In the data rows, the value 128 means zero.
Here are some points:
[206 144 141 179 141 141 149 158]
[179 179 188 172 144 128 144 192]
[159 155 161 149 175 147 147 165]
[147 159 155 149 155 167 172 149]
[144 155 162 153 165 153 196 166]
[149 169 195 155 173 147 141 172]
[155 144 156 144 158 147 151 147]
[153 176 183 155 186 168 171 151]
[141 144 141 149 166 174 149 144]
[153 158 166 151 163 165 153 165]
[180 153 165 158 137 141 137 183]
[144 149 153 147 169 168 159 137]
[162 162 161 156 144 141 151 153]
[141 151 156 128 158 153 156 162]
[147 171 188 159 178 162 167 167]
[163 147 128 166 137 141 155 141]
[153 151 141 147 151 159 147 159]
[173 137 144 169 151 147 144 151]
[161 171 167 166 149 155 155 163]
[161 141 151 155 147 141 147 144]
[147 183 181 149 162 181 174 162]
[159 156 151 155 149 144 184 149]
[185 147 151 163 141 137 151 165]
[153 168 179 128 158 163 158 155]
[147 193 186 151 155 162 167 163]
[144 153 156 141 162 171 155 159]
[163 149 137 167 141 147 185 153]
[172 159 155 181 141 147 151 181]
[159 151 153 155 153 141 151 161]
[161 149 144 155 162 151 158 141]
[167 153 141 147 147 141 170 156]
[153 144 151 163 151 151 158 153]
[166 153 161 151 128 128 147 183]
[155 202 181 175 149 149 183 180]
[149 141 141 169 144 147 137 147]
[141 179 195 166 153 153 158 197]
[188 162 151 169 153 141 198 147]
[172 170 168 159 141 156 162 141]
[149 151 151 147 155 162 161 156]
[144 162 163 137 188 166 162 151]
[147 141 137 144 144 165 151 147]
[144 147 137 141 167 156 159 147]
Then 24 other points, each followed by its number:
[151 196 175 159 175 155 178 137] 0
[158 156 141 155 162 151 155 144] 1
[128 195 182 161 155 149 163 174] 2
[144 149 169 153 162 166 147 162] 3
[167 144 128 153 149 147 155 147] 4
[162 156 179 155 155 149 144 166] 5
[168 141 151 166 156 144 147 165] 6
[153 144 153 156 170 153 147 162] 7
[151 161 159 149 162 144 153 167] 8
[172 147 153 155 149 144 144 155] 9
[153 173 153 173 163 153 159 147] 10
[162 147 147 158 149 149 151 153] 11
[165 156 158 159 147 156 168 169] 12
[161 156 147 158 155 149 170 156] 13
[168 159 128 182 153 170 149 158] 14
[158 158 163 147 149 159 147 165] 15
[151 153 144 156 153 156 141 155] 16
[156 144 155 153 165 149 144 158] 17
[153 165 193 158 151 161 155 181] 18
[179 209 176 162 141 141 222 195] 19
[137 147 147 147 201 166 128 141] 20
[170 167 144 170 163 149 193 151] 21
[169 171 176 153 144 147 151 195] 22
[151 153 159 162 151 158 151 156] 23
Which three of these numbered points are nearest to each point below, looking only along the 2 directions in which the first points spread most? Their numbers follow each, nearest first.
[144 179 185 149 167 174 166 147] > 0 2 3
[170 178 172 161 147 141 169 190] > 22 18 5
[153 151 144 159 163 161 147 149] > 1 16 7
[168 159 141 197 151 198 151 155] > 13 17 21
[156 158 144 159 153 147 192 159] > 23 13 21
[183 214 183 181 137 153 182 177] > 19 22 18
[153 151 158 163 153 141 151 175] > 12 21 15
[155 151 155 149 165 155 151 151] > 7 17 1
[141 193 170 153 175 168 163 151] > 0 2 3
[162 147 163 166 161 153 147 171] > 12 21 15
[147 207 178 162 163 167 163 163] > 2 18 0
[151 172 155 151 144 153 193 167] > 8 10 15
[163 147 128 166 147 153 151 144] > 4 14 11
[214 174 144 205 149 163 156 162] > 6 9 22
[173 200 161 188 144 149 169 162] > 22 5 18
[183 163 151 185 144 153 153 151] > 6 9 14
[159 147 149 155 151 156 161 147] > 16 1 17
[128 141 147 144 173 176 153 141] > 20 1 3
[178 147 137 158 147 141 151 153] > 14 9 6
[153 151 151 156 151 151 147 151] > 16 17 13
[149 159 168 141 144 161 153 171] > 8 10 15
[153 141 151 159 161 141 187 153] > 17 7 16
[144 156 165 147 161 151 137 166] > 10 8 15
[162 191 185 159 149 147 204 188] > 19 18 2
[156 153 161 162 175 149 155 151] > 10 23 7
[170 149 162 156 159 149 147 156] > 21 13 12
[178 158 141 151 149 144 170 147] > 14 11 9
[165 162 151 159 128 147 141 170] > 6 9 12
[137 147 149 141 176 188 141 141] > 20 3 1
[137 174 170 147 186 176 153 172] > 0 3 2
[128 149 147 149 167 172 147 137] > 20 1 3
[151 149 158 144 156 151 168 151] > 7 17 23
[158 178 158 182 147 163 163 168] > 5 12 15
[156 153 171 162 162 147 149 155] > 15 8 10
[153 149 170 147 170 156 141 172] > 8 10 3
[158 191 178 175 165 153 169 166] > 18 2 22
[128 153 149 144 172 166 147 137] > 20 3 1
[163 166 191 151 156 149 161 168] > 18 5 2
[165 149 141 161 149 147 177 153] > 11 14 9
[155 162 162 172 167 178 147 168] > 8 10 3
[184 181 166 161 147 144 144 191] > 22 5 19
[156 151 155 153 144 156 161 151] > 17 13 7
[183 137 159 165 156 149 149 169] > 6 9 14
[147 180 194 149 156 163 144 168] > 2 18 0
[181 172 159 209 149 173 159 188] > 22 5 12
[155 147 156 147 151 168 151 158] > 7 17 23
[144 161 144 144 180 199 149 141] > 20 3 7
[153 153 163 167 162 149 161 158] > 15 10 8
[159 147 156 153 137 144 149 156] > 9 6 14
[149 153 156 177 168 156 156 155] > 23 10 21
[153 149 144 153 149 162 144 137] > 1 16 17
[149 161 137 149 163 212 155 141] > 20 3 1
[137 156 168 149 161 162 147 159] > 3 10 8
[171 158 149 161 159 155 158 153] > 13 21 17
[177 149 149 165 147 161 158 149] > 14 11 9
[173 177 155 181 141 197 153 156] > 15 12 8
[141 165 193 149 163 168 151 149] > 0 3 2
[149 141 144 151 165 161 147 141] > 1 16 7
[156 151 155 151 141 151 151 159] > 13 21 17
[169 153 141 172 147 202 147 162] > 17 16 7
[171 153 141 163 147 144 149 176] > 6 9 14
[167 141 141 161 165 144 156 137] > 4 1 11
[147 151 161 161 172 147 144 168] > 10 8 15
[159 188 149 193 144 186 147 162] > 5 12 15
[151 178 191 151 175 144 151 172] > 2 18 0
[147 149 151 128 175 178 161 141] > 20 3 1
[187 172 174 221 153 158 156 180] > 22 19 5
[169 144 149 156 159 144 159 156] > 11 14 9
[168 147 137 167 144 155 149 163] > 9 14 6
[147 153 163 144 181 155 155 163] > 3 10 8
[141 185 179 169 168 165 197 147] > 0 2 18
[137 151 149 128 179 198 153 147] > 20 3 7
[144 151 149 141 165 185 156 141] > 20 3 1
[161 167 159 179 137 149 158 147] > 12 6 9
[173 187 167 182 144 163 141 202] > 22 19 18
[151 153 141 147 149 147 151 166] > 16 13 17
[175 175 174 156 153 141 159 174] > 22 5 18
[128 169 179 153 162 177 169 158] > 0 3 2
[156 149 156 137 158 155 149 158] > 7 17 23
